(in the rows, 128 means zero)
One turn sends every row of this set to another row. A few are shown first. Where does it send the rows asked after them?
sela: [133 147 137 178 133 103 113 123 153 146 104 124 116 124 142 155 102 114
  89 107 146 150 151 119 115 139 139  93 110 117 103 135 115  82 142 109
 136 137]
kef: [106 156 128 145 114 125 140 106 130 132  93 155 119 130 129 157 113 142
  98 145 167 141 166 133  88 142 152  97 103 139 146 102 130 147 152 130
 113 145]
datis: [113 151 121 127 139 161 142 107 102 129  93 134 123 112 156 136 124 129
 112 159 148 133 120 125  86 109 144 121 115 151 180  87 148 176 129 141
 111 157]
zepu: [135 120 162 168 176 164  95 145 127 141 115  90 117  99 148 130 129  83
 105 118 144 127  99 106 113 120 100 138 159 132 142 128 124 130 150 125
 148 149]
sof: [123 119 118 123 135 150 144  97 116 145 131 154 116 108 128 124 159 162
 154 178 138 121 136 141 103 145 115 141 107 142 172 104 140 181 144 145
 113 146]
zipud: [142 146  84 113 149 142 152 104 113 119 117 158  89 136 150  93 111 117
 145 149 115 150 115 102 128 107 135 119  92 136 168  95 152 147  99 146
 135 146]
dus: [162 136 104 163 160 129 129 130 156 139 129 136  84 139 121 125 110 120
 121 105 119 144 123 107 159 137 118 110 107 112 102 147 104  81 131 110
 168 132]
kifo: [115 135 122 134 138 173 151 122 128 125 120 154  97 133 100 141 134 144
 127 158 171 122 145 127 108 155 119 129 130 140 160 104 121 181 168 134
 141 147]
gopi: [128 160  92  83 150 123 163  91 128 135 136 181  94 154 147 127 135 149
 128 115 105 146 101 124 154 140 115 133 128 142 150 114 114 148 135 150
 110  97]
Gepid: [108  99 154 103 119 135 126 130 141 126 135  88 142 145 118 106 100 169
 156 133 118 127 117 136 135  70 131 156 124 121 122 124 137 130 118 179
 132 131]
medu: [153 150 125 154 144  98 122 132 146 134 113 119 133 128 159 127 145  97
 107 120  92 166 145 112 152 110 106 139 153 105  94 154 130  88 122 109
 159  94]
Gupod: [110 158 109  90 143 147 159  96 119 128 141 161 105 147 143 143 149 149
 126 133 134 137 105 132 130 154 105 150 159 142 161 109 113 178 154 153
 112 104]
Viz: [146 138 122 131 163 101 135 118 175 155 132 120 114 133 173 133 102 116
 113 100  98 147 109 113 158 152 101 129 153 118 104 136  99  82 135 132
 110 106]
kemom: [105 116 162 111 113 120 108 125 121 123 138  93 145 147 120 117 115 160
 138 107 122 137 111 138 132  61 138 152 122 119 115 138 136 119 117 175
 141 118]
Gur: [101 112 172 112 115 126 106 127 121 126 134  92 148 143 117 120 117 161
 135 109 127 131 112 140 126  63 137 153 126 123 120 134 136 127 126 176
 137 120]
ged: [132 125 166 152 165 138 114 152 145 141 101 113 141 108 137 136 162 101
 100 128 117 134 141 119 135 119  85 154 186 130 119 143 122 138 169 116
 144 103]
kuda: [131 152 153 163 140 111 113 135 139 142  91 105 157 110 162 156 152 105
  81 123 115 151 148 127 124 111 113 138 167 120 102 147 126 109 145 106
 139 101]
gofuz: [129 132 110 114 162 173 148 117 111 124 112 152  94 123 135 103 126 123
 140 158 134 127 109 109 117 113 121 132 117 152 185  89 146 182 130 148
 128 153]
buk: [121 143 147 142 142  95 124 116 170 151 125 105 135 125 183 152 103 108
  99 114 127 150 131 123 124 164 106 129 169 117 108 126 108  94 148 135
  97 112]
pumap: [111 106 149 107 115 128 127 126 138 126 134  88 146 146 126 109  98 172
 152 132 116 131 117 138 135  67 137 153 119 118 118 125 138 121 110 176
 132 129]
Gato: [138 161  88 134 128 113 154 100 136 133 105 174  93 147 128 133 105 148
 115 126 128 152 146 121 130 127 155  89  72 130 130 116 127 113 121 123
 131 135]
tiro: [104 100 162 106 118 135 124 131 138 128 127  85 150 140 121 113 101 171
 148 134 122 124 118 140 128  69 135 155 126 124 122 122 136 132 122 178
 126 131]
pap: [131 110 172 179 145 124  84 124 130 160 137  98 134  89 143 145 159 111
 118 126 143 129 129 131 105 148  95 141 142 117 124 146 122 117 159 122
 135 137]
mig: [129 133 112 101 151 149 171 127 137 126  97 166 120 129 128 109 151 141
 138 178 106 135 154 120 139 116 104 151 147 148 160 103 143 185 147 138
 124 112]
daroz: [164 115 130 169 158 108  96 116 137 159 150 118 110 107 144 117 149 115
 136 109 103 142 111 118 147 134  99 132 109 107 107 161 118  80 124 116
 154 126]
Zopid: [145 123  88 115 142 138 153  92 120 144 140 168  99 121 128 105 151 165
 168 166 109 130 123 129 133 135 117 134  84 135 160 113 139 156 120 140
 126 140]
Ripan: [127 171  94 115 117 111 170 103 131 127  83 155 144 132 163 136 137 148
 112 167 102 159 164 132 122 104 144 126 121 134 135 109 148 143 113 125
 113 110]
togi: [155 141 126 168 156 120 102 126 131 134 126  99 108 119 168 116 109  74
 113 105 118 159 108  98 129 112 120 120 125 108 118 137 133  81 105 121
 158 141]
ded: [153 125 137 144 167 126 122 150 150 132 122 128 116 126 134 108 153  93
 125 126  96 149 137 104 163 118  78 156 171 116 111 150 126 118 147 118
 166  96]
pekeb: [134 145 152 178 149 134  93 129 122 140 107  82 131 102 172 146 117  84
  88 112 141 147 112 112 101 113 126 121 142 120 127 131 129 102 126 118
 140 147]
sotap: [153 100 148 168 165 139  94 128 133 156 157 108 109 100 128 121 164 114
 142 124 123 125 110 121 137 148  80 152 140 114 122 155 115 116 150 123
 158 133]
Mur: [126 166  95 127 127 130 145  93 106 124 100 142 117 126 170 126 109 124
 117 149 130 156 127 118  98 104 158 108  92 137 163  93 154 141  97 138
 117 152]
fadip: [139 140  93 123 123 104 145  80 121 149 121 167 117 118 149 119 138 163
 145 157 109 144 138 135 116 125 141 114  65 133 150 112 146 131 108 137
 106 138]
nug: [105 108 156 108 112 128 125 126 138 129 126  84 152 141 128 118  99 173
 143 131 120 129 119 140 127  66 142 150 120 122 119 124 137 124 114 175
 125 131]
fimo: [147 140  81 124 150 161 164 116 133 124 132 173  71 151 101 116 124 151
 145 140 131 134 125 114 149 138 122 120  99 132 144 118 116 148 137 129
 158 139]
vikob: [113 152 124 114 132 138 164 117 131 134  74 151 149 118 147 143 149 150
 107 176 119 137 160 137 110 110 129 137 144 150 153 102 144 178 146 130
 104 116]
paru: [103 106 171 108 118 130 107 131 123 123 139  95 141 145 112 111 118 157
 143 111 125 131 111 136 132  65 129 158 128 122 122 135 135 131 129 179
 143 118]
Tadab: [108 110 162 108 117 124 109 127 123 121 144  97 139 150 115 109 116 158
 146 110 120 136 110 134 138  64 131 156 125 117 118 137 137 122 119 177
 147 118]
Fiki: [142 128 122 129 175 142 140 127 167 150 145 108 108 132 159 137 122 123
 124 116 108 132  94 118 162 162  82 153 180 119 114 137  91 113 150 133
 127 111]
bupur: [ 95 168 126 100 119 113 147  89 121 130 126 159 123 142 161 154 136 137
 109 133 146 150 132 137 103 156 124 133 153 140 156 100 125 165 153 156
  91 105]
Raser: [156 116 137 158 182 151 104 143 134 134 134 106  92 116 144 100 120  74
 128 111 120 139  97  91 143 117  93 136 142 121 136 134 127 110 128 128
 165 142]
gov: [119 133 146 140 152 135 130 125 163 147 138  93 128 123 167 155 121 116
 110 128 138 135 116 127 126 175  87 153 196 118 118 126 100 126 162 135
 114 117]
zap: [142 124 154 180 138  91  84 112 134 163 130 107 134  96 159 142 144 112
 113 110 123 144 132 129 113 135 115 122 113 111 108 152 126  81 133 116
 130 131]
nelu: [146 118 128 164 167 171 127 145 149 135 141 121  84 131 101 131 130 118
 129 127 149 123 122 111 144 157  92 137 148 118 123 139 100 129 164 118
 175 140]
ziv: [113 171 109  93 127  89 151  83 130 135 121 178 113 150 164 138 122 138
 110 114 119 160 126 128 127 140 132 117 120 140 146 106 125 135 132 152
  88  98]
Mupag: [115 136 122 131 115 114 136  86 116 150 112 152 135 106 148 138 145 160
 133 169 137 134 151 145  87 136 140 120  88 140 161 102 148 157 132 141
  92 145]
rarez: [117 129 160 178 141 147 110 139 147 139 114 108 118 116 122 160 122 113
  97 129 175 129 150 123 100 159 114 121 150 124 123 128 111 130 176 118
 141 145]
rem: [144 151  82 101 137 123 177 113 138 120 106 170 115 144 143 102 138 138
 142 170  89 157 156 115 150 109 119 140 123 131 141 111 149 149 115 133
 134 106]

zepu -> zipud
Mupag -> sotap
paru -> pumap
Where do these go?
gov -> gopi
Gato -> rarez
mig -> medu

